In the rows, 128 means zero.
Each named turn below is shown by a few rows before and after it. Which turns, in which order, take the first row of each later pair to the second? The first pair is answered.
Z:
[124  90 140 147  85 114 137 136 108  91 109 118 105 119] |-> [124  84 133 161  91 139 113 116 131 101 122 120 105 167]
[159 142 145 137 179 163 117 116 166 100 134 142 128 164] |-> [148 147 149 126 169 141 163 146 108  72 118 144 126  93]
[140 115 128 144 139 161 169 126  92 138 115  97 121 140] |-> [158 125 133 140 149 168 153 109 122 144 126 101 130 170]
[114 124 118 143 146 158 141 117 175 152 105  88 146  99] |-> [127 140 137 136 163 158 134 112 180 142 117 101 146 103]
D:
[149 135 146 101 104 140 152 131  90 123 115 123 116 128] |-> [147 136 152 105 109 144 152 130  90 124 114 126 119 115]
[181 166 155 100 171 100  93 127 141  70 134 151 153 124] |-> [171 159 145 107 172  91  90 134 133  61 130 153 147 129]
[114 128 125 134  99 116 148 152  95 123 128 131 119 128] |-> [129 120 144 122 115 135 169 134 121 146 143 142 115 111]
N:
[131 130 135 138 122 156 167 129 131 156 150 144 116 153] |-> [100 114 114 127 107 114 120 112 155 160 127 100 144 139]
[ 70  96 119 134 105 120  75  95 164 156 150  62 149 152] |-> [139 133 141 176 131 207 113 131 103 119 173 107 110 195]
[ 90  89 111 149 121 199 110 128 130 161 105  72 131 107] |-> [108 101 122 153 127 220 129 141 105 151 111  87 112 117]
[107 120 103 129 117  86  85 118 131 119 112  97 150 140] |-> [155 145 137 152 135 154 142 140  96 106 140 150 115 158]
K:
[194 123 150  92 122 134 122 123 143 133 182 218 100 141] |-> [181 114 127  72 128 113  43 106 180 128 126 139 149 100]
[153 129 134 117 155 146 103 108 179 142 134 109 132 135] |-> [115 108  96 145 122 146 104 110 159 156 121  92 117 141]
[147 144 158  96 153 142 188 139 121 130 163 169 103  94] |-> [135 141 153  79 158 125 117 123 161 118 122 111 151  58]
Then:
Between the rows of a pair lie 2 to 4 turns.
[203 141 162  99 158 192 200 139 117 159 175 191 102 115] |-> [115  84  99  85 127 119  92  81 220 222 137  95 153 132] => Z Z Z N
[106 124  94 181 109 151 133 156  93 133 134 141  96 163] |-> [ 82 115  83 168 107 114 102 140 116 134 117 111 115 155] => N N
[ 87 100 144 110 112 117 170 117 131 185 117 112 118  71] |-> [140 132 148 150 141 188 174 144  87 149 129 139  85 113] => N N
[ 83  97 112 139  99 115 169 124 124 167 140 136 115 106] |-> [136 135 152 107 144 115 150 112 167 147 173 182 133 125] => Z Z
[120 133 150 104 122 112 167 125 138 135 157 160 124 124] |-> [128 128 126 148 115 158 147 132 114 132 148 152 112 177] => Z Z N N
[ 92 101 124 100 135  49 141 160 106 102 106  96 138  89] |-> [116 116 153  91 150  58 183 164  97 102 139 144 123 104] => K K
[ 96 135 105 127 148 104  92  80 149 169 103  87 165 151] |-> [ 98 133  94 171 132 155 144 120  62 152  84  96 128 140] => Z N Z Z
[125 128 171  76 155  95 105 105 186 144 141 127 153 112] |-> [128 130 152  88 163  97  75 101 180 121 131 117 161 122] => N N N
[115 147 149 100 142 105 197 148 110 112 162 159 120 104] |-> [127 138 129 113 156 130  96 101 184 139 152 123 150 187] => Z Z K N
